128 stands for zero in the data rows.
How far apart are the two rows of each pair, measured in a hidden way? 0 means very close, and 30 very far. Two or three weighted sums of its numbers give each row a place; it is the straight-line distance between the places.
[128 126  85 199 177 105 128 127 106 160 128 124 133 131 109 146 126 108
 121 140 161]
[130 123 126 106 109 125 126   0 138 138 156 123 134  87 181 124 163 110
 146 165 141] >> 21
[136 131 102 105 158 140 106  74 137 140 137 125 131  92 108 181 133 126
 155 152 119]
[127 148 134 134 178 136 113 133 112 140 143 132 101 138 171 120 143 138
 126  88 127] >> 7
[131 163 113 114 187 162 124 135 184 114 132 152 133 128  50 185 146 167
 178 192 119]
[133 125 138 123 156 112 125 195 114 141 126 125 133 161 102 128 148 125
 140 112 116] >> 6
[129 125 141 156 131 111 128 136 120 181  38 117  58 129 112 129 144 132
 139  69 121]
[ 86 124  41 116  60 109 125 137  78  76 127 122 238 108 138 123 145  96
 140 170  64] >> 7
[128 124 104 186 180 113 121 105 102 136 130 123 136 127 110 132 136 110
 105 139 169]
[135 149 122 177 185 120 124 103  88 138 179 137 141 129 114 127 144 115
 137 191 196] >> 13
[  0  82 145  83  97 142 174 159 130 137  52  94 118 165 112 127 167 182
 110 117  84]
[142 127 123 157 127 114 127 134 126 138 127 144 132 179 114 123 140 113
  93 134 178] >> 13
[118 131  59  83 146 149 166 136 120 124 120 112  54 109 123 162 142 171
 184 128  62]
[128 128 154 120 124 154 117 135 165 113 122 126 133 168 129  92 128 135
  72 107 116] >> 6
[128 137 124 143 115 114 124 137 100 135 137 130 134 165 113 100 146 113
 114 139 133]
[125 125 130 112 144 226 123 134 124  37 125 124 129 130 154 127  69 201
 140 139 122] >> 14
[220 125 122 156 127 112 121 136 124 141 101 123 122 176 115 125 126 124
  76 120 174]
[129 127 123 167 217 117 125 135 102 110 154 138 131 137 115 120 144 113
 109 141 206] >> 24
[174 125 125 168 135 115 125 135 125 126 126 124 135 194 113 125 129 124
  85 133 187]
[171 203  99 184 144 135  53 109  52 173 119 187 121 107 130 144  74 128
 147 134 141] >> 16
[162 125 147 109 122 111 127 136 124 142 111 106  82 127 156 125 140 141
 137  81  93]
[131 125 164 119 127 134 126 138 150 131 128 124 133 141 117  96 137 121
  42  85 119] >> 16
[178 127 127 172 139 111 124 135 126 136 127 123 131 203 115 126 123 120
  75 134 189]
[129 131  99  91 111 164 105 116 165  76 124 124 132  72 113 229  90 187
 141  92 121] >> 6
[129 117 128 118  98 113 124 131 127 138 125 113 132 128 113 128 142 110
 142 138 164]
[101 125 122 104 100 156 125 145 118 138  50 121  72 135  98 200 141 196
 140 131  71] >> 4
[ 19 118 131  88 104 150 113 127 121 170  82 118  95 108 100 198 142 184
 164 140 103]
[132 125 107 183 164 114 126 120  91 143 130 125 132 134 118 125 140 109
 109 141 156] >> 18
[255 191 102 187 104 130  29  75 108 158  69 183 117 131 154 149  73 119
 112 127 186]
[125 117 137 121 101 114 127 133 124 138 125  94 139 127 113 129 143 110
 139 141 118] >> 23
[187 122 124 157 136 115 117 134 123 135 126 131 134 192 116 128 141 118
  93 138 179]
[119 195 134 146  94 144  52  47 110 137 123 198 123  85 163 129  59 104
 134 141 182] >> 8
[129 124 114 117 146 199 121 133 142  81 135 127 131 119 132 181  88 205
 124 135 116]
[129 125 119 166 179 118 128 120 103 136 184 149 132 153 116  96 144 109
 137 141 168] >> 12
[128 127 158 117 121 217 127 126 124  90 126 132 105 126 192 126  67 186
 136 114 136]
[128 127 126 155 158 113 129 133 126 138 133 158 133 135 114  65 138 111
  91 138 117] >> 14
[130 110 184 101 109  87 175 169 214 136 144 124 133 127 107 130 144 110
 132 139 121]
[126 126 159 117 116 139 125 136 151 135 124 122 127 155 116 107 116 130
  64  91 124] >> 14
[128 118 125 115 102 112 126 132 124 139 109 119 133 131 113 125 144 113
 136 135 151]
[128 125 122 163 188 111 168 155  87  92 129 121  94 143 113 127 125 130
  77 141 164] >> 21
[114  93 188 113 100  93 133 138 146 138 107 125 123 133 114 126 146 110
 120 128 121]
[196 124 122 163 139 114 120 135 136 141 128 127 133 180 115 128 116 118
  61 136 174] >> 15
[119 124 119 156 183 119 130 134 109 135 169 139 132 145 112 102 145 112
 132 137 172]
[130 125 129  85 120 130 122   8 154 137 144 126 131  52 182 124 146 109
 140 153 124] >> 12
[112  81 142  82  90  86 200 138 125 104 120  78 122  92 138 133 143 114
 154  87 122]
[130 151 127 148 196 129 127 126 105 142 172 142 132 137 134 118 143 125
 128 134 148] >> 11
[110 118   8 117  74 115 150 137  77  92 127 124 222 126 143 121 156  93
 139 140  85]
[131 125 126 115 111 216 120 128 124 100 129 123 130 130 187 127  81 182
 140 112 147] >> 14
[146 142 147 113 179 136 112 135 127 146 128 126  61 131 188 121 142 146
 141  71 119]
[129 126 150 136 103 114 124 137 109 136 115 139 128 129 114 120 140 115
 137 135 122] >> 13
[127 126 152 116 124 220 125 123 123  82 128 133 116 132 174 124  61 192
 135 117 123]
[147 127  80 197 173 114 126 133 122 209 126 121 134 122 113 140 122 108
 137 141 127] >> 20
[133 130 135 114 108 113 123 136 175 139  98 144 132 155 110 136 131 128
 123  69 118]
[ 14 134 124  87 104 168 125 149 126 152  70 126  65 130 110 197 143 202
 147 136  92] >> 19
[128 132 126 196 164 120 130 133  89 175 126 130 131 168 105 108 142 113
 131 142 146]
[117 119 123 116 125 123 124  51 147 137 152 128 133  80 131 125 172 109
 193 204 165] >> 10
[126 124 116 163 172 111 126 125 103 140 200 147 133 155 115 100 144 114
 139 146 164]
[138 126 125 149 123 112 127 131 126 139 129 144 137 173 108 128 137 119
 102 132 177] >> 7
[140 125 136 139 103 112 126 133 118 137 122 121 133 132 112 103 143 117
 135 136 118]
[130  87 173 116 107 106 127 136 192  60 127  69 131 127 118 127 140 111
 137 140 167] >> 3
[160 124 137 107 108 112 127 137 122 136 108  96  81 130 177 129 142 160
 145  45  63]
[126 135 155 115 113 115 124 135 180 145 117 160 130 163 111 128 143 118
 133  78 122] >> 18
[131 124 124 167 173 108 127 135  86 141 126 120 119 160 117 126 129 138
  98 137 168]
[126 123 138  98 116 128 132   0 142 141 142 125 132  81 182 128 159 108
 138 158 130] >> 9
[137 150 119 179 181 113 119 109  85 139 187 134 139 131 116 125 143 112
 138 195 192]
[177 127  98 196 143 108 129 136 126 191 123 122 134 130 111 124 112  94
 136 139 120] >> 26
[126 125 137 115 131 223 126 119 125 102 126 123 126 131 192 128  75 180
 127 113 154]
[160 126 123 158 129 113 127 136 125 140 129 141 133 186 114 115 140 115
  96 133 180] >> 13
[128 148 120 107 134 186  97 133 184 105 126 126 129 132 116 129 143 150
 141 161 119]
[129 125 120 112 103 105 127 136 121 140 124 103 132 130 113 126 144 110
 139 139 147] >> 5
[131 124  86 194 182 112 128 102 118 147 130 122 152 127 116 159 128 111
 122 155 168]
[142 126 125 179 158 129 123 136  94 180 127 135 131 156 116  95 142 113
  98 140 139] >> 10
[139 146 126 185 179 110 125 105  92 142 188 134 133 131 111 126 141 111
 137 193 192]
[179 124 153 113 152 131 123 137 147 137 152 126 133 131 119  84 146 114
  57 107 108] >> 9
[130 125  91 188 184 114 124 108 113 138 150 126 158 132 109 150 125 111
 103 149 164]
[129 146 103 117 161 195 126 123 126 143 104 134 119 129 115 139 144 165
 140 142 125] >> 19
[131 146 108 115 150 194 126 135 126 149 107 133 130 130 111 133 145 166
 135 134 120]
[129 109 198  96 115  84 173 181 217 127 163 125 131 132 109 129 142 110
 130 139 118] >> 20
[141 126 118 195 131 117 129 136 123 183 127 123 128 130  72 140  90 105
 140 140 120]
[108 125 124  98 100 158 127 144 122 140  64 116  82 131 112 196 147 196
 144 141  60] >> 24
[130 122 151 116 130 219 127 116 124  94 126 130 119 133 199 123  70 185
 136 120 147]
[138 124 110 175 158 112 127 130  86 140 126 127 132 140 112 127 142 109
 106 140 151] >> 16
[134 123 120 195 126 113 126 135 124 179 129 126 131 127  68 145  94 109
 137 144 120]
[189 125 125 174 147 114 120 137 125 139 126 124 132 192 111 126 117 121
  55 138 185] >> 13
[129 133 121 166 129 110 129 136  78 145 127 116 132 157 116 114 130 113
 101 138 152]
[109 114 122 129 181 117 112 121 153 125 206 144 131 152 110 119 139 102
 121 138 150] >> 15
[112 119   0 111  87 115 178 136  79 117 124 121 192 131 114 124 168  91
 138 138  78]
[127 125 148 117 147 115 129 165 124 138 126 123 122 140 110 121 140 117
 113  80 109] >> 14
[125 125 140 115 140 224 124 135 124  44 126 125 115 130 142 125  73 201
 139 130 120]
[132 145 116 165 182 121 127  74  88 138 160 136 136 146 106 124 144 117
 139 175 200] >> 19
[128 126 132 115 124 216 125 129 125  93 124 125 136 128 187 128  73 179
 128 112 152]
[136 125  80 200 176 108 124 131 126 202 123 125 134 126 117 134 127 112
 137 138 137] >> 17
[127 126  94 104 129 181 108 128 161  90 126 125 130  95 117 221  91 199
 136 115 122]
[129 255 124 160 103 161  30 129 125 142 126 255 132 103 168 114  56  94
 136 142 147] >> 4
[203 125 126 148 131 112 118 135 135 137 109 126 128 170 115 125 121 120
  70 121 172]
[128 122 145 118 102 103 123 134  97 107 124 117 129 129 145 127 118 126
 138  94 108] >> 13
[121 128 121 115 149 202 125 137 137  79 130 127 133 126 131 171  79 202
 114 132 120]
[135 129 118 172 141 115 126 134  77 145 130 124 132 158 115 122 134 111
  99 138 154] >> 6
[129 146 106 114 157 195 127 136 125 145 101 132 118 129 113 138 143 170
 136 141 122]
[128  86 160  97 110 116 139 135 193  61 125  84 132 129 114 127 144 110
 138 138 164] >> 7
[125 127 119 149 184 115 120 117 117 138 226 145 134 166 111 112 145 113
 140 155 169]
[129 125 125 114 152 118 120 112 131 139 127 124 130 127 111 127 130 110
  96 115 120] >> 10
[123  80 185 115 102  86 126 133 187 137 126 107 133 134 110 126 141 114
 139 140 118]
[193 125 125 151 134 113 118 136 139 137 116 125 131 171 119 127 120 120
  59 126 165] >> 11
[128 122 141 153 131 112 126 130 123 186  34 121  48 128 119 130 146 134
 138  58 122]
[172 123 123 160 133 112 120 135 120 125 129 124 132 199 111 127 137 123
  90 132 186] >> 7
[175 124 151 115 155 126 124 136 142 138 134 123 133 132 118  81 143 112
  70 108 110]
[126 124 125 163 189 113 166 153  92 100 125 126  91 147 112 127 119 133
  76 138 170] >> 25
[139 132 125 193 166 121 128 135  89 185 124 138 130 162 109 102 146 110
 120 142 144]
[130 113 179 108 100  84 232 159 125  93 126 105 132  85 130 122 143 109
 141 117 123] >> 11
[130 126  84 204 175 108 120 131 106 171 129 124 132 130 106 136 131 107
 123 140 154]
[159 124 105 203 131 101 125 136 125 182 125 127 131 128  93 127 102  99
 131 137 120] >> 14
[128  90 195 115 101 107 124 136 138 120 128  64 130 126 132 124 141 114
 140 139 145]
[130 123 109 126 111 113 126 132 118 102 147 125 159 128 145 140  81 154
  61  22 148] >> 16
[117 113 129 115 102 146 121 131 122  81 164 126 181 177 191  94 142 141
  78 102 166]
[159 201 136 116 171 153 126 156 191 118 182 213 135  70  84 153 107 131
 167 186 104] >> 11
[126 112 187 116 107  75 233 140 125  95 133 103 131 110 146 130 143 110
 136 111 118]
[131 125 165 116 119 136 125 133 148 135 125 124 131 152 116  98 125 122
  52  78 118] >> 12
[ 74 124 122  94 102 155 127 135 126 140  63 111  84 127 116 186 147 202
 141 141  60]
[132 126  91 196 184 113 126 104 111 141 135 123 156 129 111 159 123 115
 113 155 171] >> 14
[132 150 126 145 188 133 125 131  99 142 164 141 131 145 149 118 144 132
 124 116 141]
[135 125 138 128 159 109 125 188 105 149 121 125 110 164 115 128 140 136
 139 107 118] >> 2
[131 143 100 115 166 191 121 115 135 138 107 136 119 125 111 149 145 162
 138 147 137]
[138 126 115 175 153 117 123 134  81 140 129 126 136 154 114 123 144 112
 102 142 158] >> 9
[129 123 142 115 153 113 129 187 120 134 126 125 132 156 102 127 144 123
 127 101 116]
[132  90 169  96  97  77 214 134 128 123 127  86 114  85 133 128 142 115
 142  99 123] >> 16
[152 127 118 199 132 109 125 138 123 182 127 125 134 131  81 139  92 106
 134 140 117]
[130 129  56  80 148 144 166 135 122 129 128 110  61 112 127 168 143 164
 188 121  58] >> 24
[160 242  93 196 138 144  37 119  41 165 125 223 135  82 128 134  50 113
 141 155 139]
[114  80 139  81  92  86 199 136 123 109 115  77 124  94 146 139 143 108
 152  83 118] >> 16
[124 192 158 110 119 132 114 181 172 138 129 219 126 149 129 100 129 100
 138 115 120]
[156 130  53  86 152 137 172 136 124 133 124 104  59 109 128 169 142 158
 188 117  59] >> 18
[134 138  95  92 130 155 128 124 156 152 128 126 133 109 117 158 143 131
 134 138 137]
[129 167 123 111 188 157 125 134 192 116 149 163 129 118  47 182 144 161
 169 184 119] >> 5
[138 133 124 160 148 156 131 136  88 157 127 136 144 186 116  74 142 135
  77 132 139]
[178 255 126 179 148 158  59 129 110 151 141 255 137  45 115 123  36 109
 138 163 122] >> 13
[122 102 169 106  98  76 222 143 123 119 124  94 119  90 125 126 142 110
 139  99 121]
[129 124 129 112 146 224 120 135 125  37 129 123 131 125 150 124  71 204
 140 137 120] >> 26
[129  85 191 114 100  87 127 137 179 139 126 109 129 140 114 127 143 108
 135 141 120]
[111 127 139 115 104 111 123 139 111  54 129 123 134 130 190 129 105 113
 140 131 116] >> 1
[129 134 125 126 117 148 123 143 152 172 124 125 104  74  41 247  94 141
 190 158  97]
[122 119 123 114 133 121 127  60 148 140 167 127 132  71 134 125 173 111
 198 207 160] >> 22
[129 130 121 114 102 114 117 132 115 124 127 121 148 131 191 150  80 149
  65   0 134]
[129 109 152 125 100 117 124 137 121 138 126  87 145 120 114 129 142 111
 136 151 128] >> 6
[148 131 133 138 101 114 118 132 111 140 126 126 131 131 119 104 146 120
 141 136 116]
[133 135 126 154 148 116 127 136 123 136 154 158 131 135 114  46 138 108
 118 141 142] >> 9
[126 129 157 115 122 217 125 131 124  84 128 135 118 129 178 128  62 189
 138 119 122]
[129 124 137 166 151 114 126 137 126 181  72 118  88 132 124 126 145 125
 138  86 119] >> 9
[123  87 189 117 100  86 126 139 163 133 120 122 135 144 116 126 141 111
 121 135 117]
[106 113 136 115  90 149 127 134 126  78 169 124 186 181 212  85 136 145
  78  91 154] >> 5
[155 247 105 191 139 152  52 135  53 163 125 237 135  70 126 129  44 110
 134 155 133]
[118  85 148  86  84  84 199 134 126  98 123  83 126  87 144 129 142 108
 160  95 121] >> 10
[127 130 108 122 104 114 119 134 116 111 140 122 159 130 164 143  79 147
  66   5 146]
[ 44 124  39 117  94 150 121  25 126 125 127 156 184 130 114  76 141  70
 125 174 127] >> 6
[130 116 129 117 101 134 128 120 127  96 162 124 171 152 179 115 141 129
  89 120 170]
[131 123 120 167 165 106 123 128  81 139 124 119 132 165 112 127 132 134
  97 138 163] >> 4
[142 127 158 117 140 136 125 135 157 138 140 124 140 130 113  92 146 114
  41  97 116]
[129  86 188 115  99  87 129 137 173 135 124 118 132 138 115 125 144 108
 131 137 117] >> 6
[ 99 124 125  96  99 158 128 143 119 146  48 121  66 135 109 193 142 187
 137 125  73]
[129 125 140 118 101 107 125 137  93  84 124 120 128 128 161 127 106 121
 133 107 113] >> 9
[182 141 117 121 148 140  73 118 166 131 216 133 139 139 114 126 144 135
 142 159 120]
[127 138 123 150 148 120 124 135 123 137 132 164 130 134 114  64 135 112
 106 141 128] >> 17
[130 125 113 159 176 113 123 132 105 139 213 143 136 160 116 101 143 112
 137 152 160]
[143 148 125 182 180 113 121 108  89 138 192 137 137 128 114 129 142 106
 138 196 193] >> 5
[120 125 125 169 184 111 155 157  85 105 114 125  95 161 102 126 114 138
  68 135 174]
[133  90 186 116 106 107 136 135 159  70 126  66 124 129 114 127 142 112
 141 134 159] >> 25
[128 118 141 109 115 109 125 135 133 146 116 114 116 133 136 120 137 117
 111  97 113]
[129 120 137 140 171 112 162 150 124 140 128 147 115 131 113  72 141 112
  99 139 109] >> 11
[127 135 168 131 101  84 196 134 106 103 125 124 131 116 152 126 131 111
 137 122 116]
[132 134 136 153 145 116 126 137 125 140 154 157 132 140 114  57 128 111
 124 142 151] >> 9
[126  89 177 107 104  86 157 142 211 134 128 108 130 137  94 129 141 114
 137 138 120]
[181 125 124 163 137 113 122 136 123 140 131 138 131 188 117 118 140 116
  94 135 175] >> 3
[175 123  88 198 154 105 125 136 122 195 125 126 130 122 111 128 120  96
 138 145 116]
[ 54 120  50 116  65 132 124 122 126 116 133 140 255 131 111 111 142  73
  80 167 157] >> 24
[121 138 150 119 103  94 143 133 100  88 126 126 136 122 169 123 119 113
 134 142 120]
[149 124  74 195 167 111 122 136 126 211 126 129 132 119 115 138 119 105
 142 139 124] >> 19
[149 144 144 114 170 132 121 134 125 140 126 124  18 128 179 100 139 136
 140  76 119]
[127  89 176 115 105 109 138 136 182  56 124  66 132 132 113 126 144 113
 138 141 163] >> 9
[130 124 125 102 105 109 128 160  85 126 126 104 130  97 150 125 144 134
 188 136  73]
[139 129 134 127 156 116 127 192 107 144 128 124 127 163 102 124 142 130
 140 113 118] >> 11
[129 122 122 116 104 106 125 133 124 136 128 109 134 129 115 128 144 109
 138 137 162]
[128  89 163  91  91  76 216 136 125 118 120  87 108  84 125 125 145 111
 140  97 118] >> 10
[ 91 122 125  97 104 158 128 137 122 139  63 114  82 132 117 189 148 202
 136 138  59]
[105  83 141  88 181 114 128 133 207 104 228 122 140 126 114 127 159  96
 139 137 118] >> 15
[134  87 175 114 102 105 123 136 196  64 127  70 127 129 111 127 145 115
 140 141 173]
[128  70 135  80  98  87 194 135 125 114 123  75 127 101 158 136 145 113
 157  82 121] >> 11
[ 20  89 150  83  97 132 111 102 123 174 102 109 116 104 114 174 136 172
 164 139 101]
[126 115 146 107 118 110 124 135 132 143 101 111 110 127 157 125 122 128
  85  47 107] >> 14
[ 62 126 128  98 104 158 125 138 121 142  55 113  82 129 114 186 144 205
 137 140  57]
[109 146 125 105 100 147 126 135 119 139  66 124  53 129 113 181 142 177
 171 106 100] >> 6
[133 152 118 106 145 179  94 137 183 114 135 127 116 130 114 127 141 147
 138 158 121]
[129 149 102 115 167 176 123 135 153 104 118 135 127 130 115 165 143 168
 165 174 132] >> 8
[146 146 143 114 174 136 117 133 126 139 127 128  28 131 180  99 142 143
 140  76 120]
[162 141 122 159 150 114  99 137 125 131 222 132 163 201 117  68 144 116
 103 139 140] >> 5
[128 130 121 147 187 115 111 115 124 139 217 146 136 163 112 111 143 110
 123 147 163]
[129 129 105 109 130 187 111 136 156  93 126 124 133 103 117 209  88 200
 139 126 118] >> 18
[181 125 125 174 142 113 126 134 125 139 125 125 132 199 118 124 119 124
  66 137 188]
[ 89 124 141 115 103 105 126 135 116  57 122 125 132 131 193 128 107 110
 131 129 122] >> 12
[126 125 125 164 168 117 156 151 108 137 141 156 129 140 104  67 142 108
  87 149 117]
[135 129 126 166 154 148 124 134  93 166 123 136 133 176 117  75 143 122
  83 139 140] >> 12
[ 17 134 134 135 105 126 125 133  51 141 110 126  94 187 120 124 132 190
  83 104 121]
[127 128 136 116 143 228 125 137 123  40 125 127 123 127 150 129  67 201
 137 137 120] >> 25
[136 129 120 162 145  96 129 134  70 147 128 115 132 175 111 125 130 126
  97 137 147]
[126 124 139  94 116 128 133   0 149 140 133 125 133  76 184 129 155 109
 142 156 123] >> 6
[130  97 169 124 100 112 126 133 121 137 126  81 139 124 114 124 137 110
 134 146 146]
[137 129 130 128 161 113 126 193 110 150 122 125 120 167 107 127 144 132
 137 108 122] >> 14
[129 122 126 125  97 115 126 127 122 140 105 127 133 130 115 126 150 109
 157 121 138]
[114 115 125 114 120 123 123  32 143 140 156 121 132  73 144 124 172 107
 192 201 163] >> 4
[152 116 122  88  98 120 124 120 147 135 130  95 130  96 182 147 155 152
 177  71  49]
[130 123 163 118 117 135 124 134 150 137 127 123 132 154 117 100 116 128
  57  78 117] >> 21
[128 126 127 128  95 115 124 130 125 143 107 123 136 130 116 126 152 117
 159 114 127]
[ 41 123 125  95 105 171 124 136 122 153  22 123  71 128 113 186 142 202
 137 139  71] >> 14
[129 253 126 157  93 165  19  93 115 129 127 255 128  79 186 120  35  96
 138 140 160]
[131 138 124 153 150 116 128 134 127 137 146 160 134 125 114  56 139 113
 117 138 132] >> 6
[ 39 124  42 116  90 148 124  17 122 124 125 155 190 123 117  78 142  67
 127 175 125]
[128  86 160  99 108 115 135 139 200  62 126  81 130 128 112 129 143 114
 138 140 165] >> 7
[129 138 125 120 121 153 126 143 131 165 127 123 103  83  51 248  95 147
 178 142  98]
[128 126 148 117 133 225 125 125 125  65 127 128 120 122 160 125  68 197
 137 121 120] >> 19
[129  84 165  93 102 108 144 136 194  67 123  86 131 132 114 128 149 111
 138 139 158]
[127 123 125 115 144 222 124 137 127  44 131 124 131 127 144 127  70 204
 139 140 123] >> 14
[129 100 174 108 101  90 160 142 209 140 130 115 129 129  80 142 143 110
 137 137 119]
[126 110 172 106  98  80 228 154 129 110 130 101 130  87 130 128 140 108
 140 111 120] >> 5
[168 125 149 117 158 127 125 133 147 139 125 126 131 127 111  96 142 110
  82 107 114]
[128  96 165  99 119 109 152 136 176 126 158 123 134 129 134  88 142 100
 134 138 122] >> 7
[128 121 145 105 119 115 124 133 133 138  96 109 115 131 172 134 114 137
  70  17 109]
[143 141 127 156 130 116 117 136 101 136 179 129 153 192 111  76 145 114
 103 142 140] >> 6
[128 131 144 114 115 112 120 135 177 138 107 151 130 157 106 131 138 123
 132  75 119]
[159 137 144 115 168 130 126 117 122 139 117 124  27 132 173  77 144 126
 141  92 113] >> 7
[140 126 114 146 122 112 124 133 127 140 145 143 156 176 101 129 140 122
 111 127 166]
[125 127 134  91 117 134 127   1 148 141 136 122 134  66 180 125 148 109
 136 154 120] >> 10
[148 131 139 141 102 115 118 134 107 136 125 127 132 129 123 109 145 116
 142 129 117]
[126 119 122 117  99 113 126 131 123 139 116 114 136 130 111 126 145 110
 139 141 157] >> 10
[131 124 146 116 133 222 124 133 124  53 129 124 117 132 150 129  75 204
 137 120 119]
[157 139 123 161 146 113 102 135 126 133 220 133 165 212 115  56 140 114
  92 142 141] >> 10
[ 96 132 127  91 100 158 125 137 123 144  60 124  69 128 115 192 143 178
 145 116  85]
[132 146 122 105 106 134 124 134 114 138  77 122  66 110 114 177 130 167
 181 105 102] >> 11
[128 126 128 116 154 123 121 119 139 142 126 126 131 125 115 127 135 109
  85 111 120]
[141 128 103  88 108 134 102 104 170  77 156 125 155  60 136 216  86 164
 131  70 120] >> 11
[126 134 121 154 161 116 130 135 123 136 126 161 132 136 114  63 142 110
  98 139 124]
[128 124 138 114 101 109 128 134  99  75 128 122 129 129 170 128 101 118
 142 113 113] >> 10
[130 126 137 158 138 111 125 134 125 181  51 119  77 129 119 129 145 126
 138  76 119]
[128 126 161 138 126 113 133 132 120 138 131 149 125 147 124  72 118 101
 111 138 146] >> 9
[103 143 127  97  99 150 124 135 126 136  55 122  51 124 113 188 142 173
 166 109  92]
[129 119 166 123 110 169 126 134 120 115 130 118 129 187 233  57  94 167
  61  41 151] >> 8
[128 130 153 115 120 218 127 131 127  87 126 130 108 131 186 124  69 187
 137 114 133]
[155 125 142 107 116 114 128 135 128 150 118 114 107 129 141 127 141 123
 140 112 109] >> 9
[124  88 156  94  86  80 212 135 124 111 115  83 110  88 129 126 141 110
 144  90 121]
[133 124 107 184 178 116 127 109  95 145 130 124 131 128 112 129 139 114
 106 137 164] >> 1
[131  88 191 112 106 111 130 136 152  95 127  64 127 130 127 128 144 113
 141 139 150]
[110 123  29 118  55 115 123 135  71  78 128 123 255 118 149 121 152  94
 138 157  63] >> 3
[129  82 160 100 107 112 127 135 205  62 127  83 134 132 112 130 145 115
 136 139 164]
[115 124 106 108 133 110 173 141 103 138  81 105  32 135 165 118 136 163
 133  44  70] >> 3
[135 125 134 183 156 119 127 129 116 178 104 125 116 145 121 129 142 117
 138 115 137]
[125 130 123 115 148 218 129 134 125  53 130 127 134 129 142 131  67 203
 140 141 121] >> 11
[129 122 118 164 155 100 121 130  73 141 127 118 131 167 112 124 127 133
 101 138 152]
[129 123 124 157 166 112 136 135 122 139 134 159 134 130 111  61 144 111
  85 142 121] >> 8
[154 250 126 187  95 158  27 142  71 159 129 236 134  62 149 145   0 106
 137 135 118]
[ 96 131 142 115 100 112 120 136 111  56 120 124 134 129 200 125 103 114
 138 129 123] >> 22
[ 28 121 125  95 101 169 125 136 126 160  29 123  88 128 112 163 145 203
 140 138  73]
[137 127 126 171 155 139 123 134  96 175 126 135 130 161 113  89 143 113
  91 140 141] >> 9
[135 207 115 172 102 159  61 109  60 174 107 184 110  77 114 210  25 135
 139 128 121]
[130 123 125  79 113 129 124   3 166 139 139 125 133  40 187 124 144 105
 141 151 118] >> 17
[133  89 191 116 101  89 126 140 166 137 121 122 128 132 114 124 142 111
 123 132 118]
[151 129 125 117 160 131 128  91 121 138 110 127  50 130 162  79 134 115
 142  94 118] >> 11
